(in the rows, 128 means zero)
Named turns come first, each shown by rows before and after it. Which turns, in which order, take the first row of each pair that follows to the second? Write the first one first, as in the answered first pair.
turn nok:
[113 154 106 146 154  88 153 151 120 130 133]  ->  [149 139 108 148 133  94 153 161 103 117 109]
[125 143 147 160 141 151  97  91 106 101 182]  ->  [106 158 101 135 145 135 141 120 133 129 204]
[137 152 149 157 110 134  86  89  76 127 142]  ->  [ 94 173 122 143 135 121 110  95 105 153 174]
[168 120 171 153 130 160  94 102 106 110 131]  ->  [107 145 152 144 170 148 110  92 140 136 178]
turn Zusaz:
[104 143 100 142 128 114 145 142 104 146 140]  ->  [113 143 101 133 129 117 153 152 110 146 143]
[119 128 100 105 125 110 138 153 146 137 126]  ->  [107 127 106 106 133 107 134 143 153 137 127]
[158 121 116 155  76 129  93 133  62 155 118]  ->  [201 111 115 124  84 135 123 164  91 154 128]
turn Mezo:
[119 145 133 146 129 120 129 131 116 118 131]  ->  [120 141 136 145 128 122 125 129 116 113 127]
[144  97 129  77 127 111 161 133 152 135 109]  ->  [131 103 115  77 123 105 163 134 148 142 116]
[ 79 132 141 146 126 147 112 117 131 152 106]  ->  [ 89 123 154 145 129 151 105 115 134 142 100]
turn lutum:
[121 113 117 142 100 118 140 157 132 127 109]  ->  [125 116 119 149  95 122 135 155 122 127 111]
[ 85 119 109  96 150 105 135 116 169 113 102]  ->  [ 87 153  70 119 131 108 149 127 130 142 133]
[157 120 154 140 126 155 118 123 118 113 128]  ->  [136 103 152 113 140 143 127 126 152 110 116]
Then:
Each pair is 2 to 4 turns apart.
[125 157 156 115 154 150 131 120 142 114 151]  ->  [117 171 129 119 147 145 143 129 129 131 162]  nok then Zusaz then lutum
[131 148  79 147 107 121 147 142  93 147 133]  ->  [ 97 164 104 152 145 130 132 119 113 148 171]  lutum then nok then nok
[187 114 183 141 140 167  94 113 124 117 156]  ->  [214 116 122 128  96 151 141 159 111 136 143]  nok then Mezo then nok then nok
[101 141 129 163 125 127 136 102  85 124 137]  ->  [125  94 163 123 137 127 137 112 133  97  98]  Zusaz then lutum then lutum
[137 138 158 141 150 126 108 122 131 112 142]  ->  [168 140 136 134 125 124 127 148 116 119 134]  nok then lutum then nok then nok
[ 50 126 190 149 163 137  74  64 144 122 128]  ->  [ 54 112 180 158 131 128  64  67 120 113  84]  Zusaz then lutum
[163 150 149 146 137 151 115 129 117 131 162]  ->  [144 138 151 113 162 141 134 136 163 131 160]  Zusaz then lutum then nok
[115 137 122 112 134 125 161 135 148 139 160]  ->  [140 122 114 109 110 120 166 149 135 135 134]  Zusaz then nok
[133 144  88 132 104 122 163 146 135 110 142]  ->  [148 111 137 129 114 131 138 130 149  75 104]  nok then lutum then Zusaz
[120 166 110 155 143 116 130 118 134 139 151]  ->  [147 117 132 122 136 113 131 131 163 109  92]  nok then nok then lutum then lutum
[146 141 103 151  75 111 128 136  92 116 104]  ->  [140 142  91 144  74 104 141 144  98 124 109]  nok then nok then nok then nok
[ 68 149 112 129 135 115 127 125 121 141 134]  ->  [114 135  94 105 115 111 157 160 129 142 120]  nok then Zusaz
[114 119 141 139 105 126 123 103  88 118 113]  ->  [101 116 113 117  98 112 147 122 104 131 107]  lutum then lutum then lutum then nok
[157 115 154 124 140 141 116 120 150 129 128]  ->  [ 96 128 124 131 144 121 115 107 148 147 126]  Zusaz then lutum then Mezo then Zusaz
[145 138 116 139 103 139 131 145 112 148 141]  ->  [108 121 154 125 140 137 111 120 153 129 128]  nok then nok then lutum then lutum
[120 144 145 131 172 123 135 119 166 121 175]  ->  [174 111 169 134 137 134 117 126 147  90 120]  nok then nok then lutum then nok
[ 84 132 110 114 149 108 148 135 159 142 144]  ->  [159 118 145 152 101 136 110 129  91 110 102]  nok then lutum then nok
[150 157  77 137 123 102 114 160  79 159 166]  ->  [108 133 162 137 180 112  60 106 119 118 156]  nok then lutum then nok
[124 131  95 119 100 121 150 154 136 139 139]  ->  [146 125 131 107 124 136 146 149 161 129 156]  lutum then Zusaz then Zusaz
[ 81 146 126 144 149 127 110 111 137 143 141]  ->  [134 140  96 147  96 123 124 143 100 144 111]  Zusaz then nok then nok
[106 137 133 172 125 127  99 100  93 118 115]  ->  [175 135 146 162 118 145 112 123  91 114 132]  Zusaz then Zusaz then nok then Zusaz
[142 135  82 126 106 102 169 163 117 146 154]  ->  [143  80 128 102 119  98 145 148 155 104  92]  nok then lutum then lutum
[158 127 134  85 125 109 139 129 161 145 187]  ->  [147 128 139  88 131 109 135 120 161 143 194]  nok then nok then nok then nok
[144 133 100  96 131 126 144 153 148 151 120]  ->  [ 85 136 115 121 147 118 110 114 142 148 114]  Zusaz then Zusaz then Zusaz
[ 89 125 160 161 132 135  86  83 109 110 113]  ->  [108 148 152 174 129 146  95  87  90 124 147]  nok then lutum then lutum
[111 130 125 112 115 109 125 137 132 110 104]  ->  [141 139 120 104 114 118 141 154 135 116 126]  lutum then lutum then Zusaz then Zusaz
[104 118 166 177 156 123  78  83 116 141 161]  ->  [102 109  82 108 135  87 163 155 163 177 149]  lutum then lutum then nok
[135 129  80 148  75 108 131 131  68 138 110]  ->  [196 100 126 127  83 125 130 141  94 110 100]  lutum then Zusaz
[103 140 171 159 159 146  90  85 116 136 144]  ->  [ 86 137 107 103 158 118 158 136 166 166 148]  lutum then nok
[ 87 132 138 108 179 126 128 121 179 132 157]  ->  [ 87 141 153 159 153 138  83  88 116 122 147]  Zusaz then lutum then lutum then lutum
[154 119  74 148  85 106 119 158  92 100  72]  ->  [ 54 156  66 153 142  95 113 124 128 125 127]  nok then lutum then nok then lutum
[ 45 125 108 134 126  81 120 112 143 163 108]  ->  [ 92 134 111 175  85  99 101 110  75 156 106]  Zusaz then lutum
[ 92 139 169 136 178 124 102  89 148 115 130]  ->  [ 65 157 107 122 164 102 141 113 152 148 141]  nok then Zusaz
[176 138 118 118 109 152 161 168 137 148 180]  ->  [191 116 173 123 124 166 129 146 146 118 163]  nok then Zusaz
[101 133  92 142 116 115 138 120 111 132  97]  ->  [102 132 109 153 116 121 122 109 105 123  93]  nok then nok
[132 143 153 135 143 176 114 116 108 150 132]  ->  [120 124 124  92 142 154 153 146 153 156 117]  lutum then lutum then nok
